Each path below is one point turned by a fixed rotation once a step. After each direction that follows a path, write how fast that rotation turns it, in degrees a step (0 if it stays still).
Each turn is a multiple of 5 degrees from 10 to 175, or 0.
Each row of a path follows its step; steps can be skipped.
Rotation 1:
step 1: -.21	.09	-.08	.05	-.10	.01	-.01	-.09	.11	.14	.11	.17	.03	.05	.02	-.11	.03	.18	-.01	.06	-.03	-.25	-.09	.00	-.09	-.12	.11	-.15	.06	.05	-.20	-.05	.11	-.02	-.15	-.02	.01	.08	-.12	.02	.15	-.28	-.18	.03	-.07	.09	.01	-.03	.02	.00	.01	.22
step 2: -.06	.17	-.14	-.06	.06	.10	.07	.29	-.05	.04	-.02	.18	.13	.05	.01	.00	-.17	.04	.03	-.16	.12	.01	-.13	-.11	.06	.14	.12	.12	-.02	.11	-.12	.06	-.17	-.03	.02	-.10	-.12	-.05	-.25	-.01	.06	-.09	.05	.16	.09	.08	-.03	.04	.23	.04	-.09	.00
step 5: .10	.04	-.04	-.19	.16	.20	.13	-.06	-.06	-.15	.07	.01	-.01	.07	.04	.02	.16	-.11	-.10	.02	.05	.13	.08	-.12	.07	.04	-.05	-.12	.03	-.21	-.20	.05	.05	.13	.06	-.17	-.15	.10	-.13	.00	.03	-.10	.17	.08	.08	.00	.07	-.20	.16	.07	.02	-.16
step 10: .11	.16	-.06	-.07	.17	.13	.13	.04	-.24	.11	.23	.12	-.05	.02	.00	-.03	-.27	.04	.02	.08	.08	.06	-.17	-.19	.02	.01	.01	-.12	.06	.08	-.15	.17	-.02	.04	-.03	-.02	.04	.15	-.10	.08	-.04	-.03	-.10	.01	-.04	-.06	-.17	-.09	.02	.06	-.05	.23
step 15: -.01	-.16	-.09	-.11	.00	.17	-.03	-.08	-.13	.18	.08	.21	-.03	-.04	.05	-.07	.10	-.13	-.01	.03	.04	.11	.07	-.04	.11	.07	.01	-.09	.19	.18	.03	-.11	-.22	.16	-.09	-.11	-.16	.03	-.17	-.03	-.17	.04	-.02	.21	.07	-.04	-.07	.07	.14	-.10	.08	-.03
step 19: .05	.02	.20	-.05	.04	-.03	.12	.17	-.06	.08	.00	.04	-.03	.01	-.11	-.11	-.04	.04	-.05	-.25	.12	-.01	.04	-.19	-.19	.17	-.06	.05	.06	.02	-.19	-.03	.04	-.08	-.03	-.11	.30	.08	-.11	-.06	.14	-.12	.14	.03	-.05	-.07	.01	.07	-.18	-.05	.09	.18
step 20: -.12	.17	.00	-.05	.05	-.02	.03	-.06	.12	-.01	.11	.07	.14	.11	-.08	.00	.03	-.01	.15	-.13	.11	-.05	.01	.04	-.09	-.08	.03	-.11	.30	.13	-.28	.06	-.05	.11	-.23	-.10	.05	.04	.01	.19	.04	.19	-.09	.15	.08	-.13	-.06	-.15	.00	-.02	.03	.01
step 25: .08	-.16	-.03	-.18	-.06	.18	.08	-.06	.09	.01	-.09	-.06	-.22	.01	-.10	-.12	-.12	-.17	-.11	-.10	-.01	.07	.12	.03	.06	-.08	.08	-.12	-.03	-.04	-.24	.13	-.05	.15	-.08	.06	-.06	.06	-.06	.10	-.02	-.11	-.21	.22	.23	-.01	.02	-.07	-.10	-.03	-.06	-.08
step 27: .08	-.15	.17	.17	.15	.09	.07	.12	.01	-.05	.05	.08	.00	-.03	-.14	-.13	-.19	-.05	-.12	-.09	.05	.04	.11	-.12	.19	.02	-.07	.01	.05	.07	-.06	-.17	.05	.15	-.06	-.09	.08	.14	-.22	-.04	-.24	-.15	.21	-.03	-.06	-.01	.06	.10	.05	-.10	-.04	.07
.02	.03	-.04	-.02	-.01	.01	-.04	-.01	.00	.02	-.02	.02	.04	.02	.02	-.04	-.03	.05	.03	-.03	-.07	.00	-.03	-.02	-.07	-.03	.00	.01	.02	-.01	.01	.04	-.02	.01	-.02	.00	-.01	-.03	-.03	.01	.01	.00	-.04	-.02	.03	.03	.05	.04	.03	.07	-.01	.01 -> 35
.04	-.05	.05	.02	-.05	-.04	.02	-.03	.00	-.02	.00	.03	-.03	-.03	.04	-.02	-.01	-.01	.04	.00	.05	-.01	.03	-.01	.01	-.04	.02	.02	.03	-.03	-.03	.02	-.01	.03	.03	.03	.02	-.04	-.01	.00	-.03	-.04	-.01	.01	-.01	.00	-.04	.05	.01	.03	-.04	.04 -> 40
.00	.01	.02	.05	.08	.04	.00	.03	.00	-.04	.00	-.02	-.02	-.05	-.03	-.02	-.02	-.01	.03	.02	.06	.06	.02	.01	.01	.02	.04	-.02	.03	-.03	.02	.03	-.01	.01	-.03	-.03	-.03	.00	-.05	.01	-.01	.04	-.04	.01	.02	-.05	.03	.02	.01	.03	.00	-.01 -> 145
.00	-.04	-.02	-.01	.04	.01	-.07	.05	-.02	.03	-.02	.03	-.04	.01	-.03	.01	-.01	-.04	.04	-.04	.02	.01	-.02	.00	-.01	.00	-.02	.02	-.04	.04	.02	.08	.03	.00	.01	.02	.01	-.04	-.03	-.04	-.02	-.04	.02	.01	.03	.01	-.03	.01	-.04	-.04	.02	.01 -> 170
.03	-.02	-.02	.03	.02	-.01	.00	.01	.03	.00	.01	.04	.02	.00	.00	.01	-.05	.02	-.02	-.07	-.02	.04	.02	.01	.05	-.02	.05	-.07	.00	.00	-.02	-.01	-.01	.00	.01	.02	.02	-.01	.05	.01	.02	.05	.02	.06	.05	.05	-.01	.02	.03	-.04	.01	.02 -> 140
-.04	-.02	.04	-.01	.01	.02	.01	.00	-.03	.05	-.08	.01	.02	-.01	-.03	.00	.02	-.04	.00	-.01	-.02	-.02	-.03	-.03	.03	-.02	.02	-.02	.03	-.03	.03	-.03	.02	.04	.01	.01	-.02	.03	.00	-.01	-.03	.05	-.01	-.08	.03	.01	-.01	.06	.02	-.04	-.01	.04 -> 120
.03	.04	-.07	-.02	-.04	.00	.05	.07	.02	.01	-.02	-.01	.01	.00	-.01	.05	.03	.02	.03	.03	.05	.00	.02	-.02	-.02	-.02	-.02	-.02	-.04	-.05	-.04	.01	.03	.00	-.01	.00	-.02	.00	-.02	.05	.01	.01	.00	.00	.02	.01	.01	.03	-.04	-.04	-.01	.03 -> 120
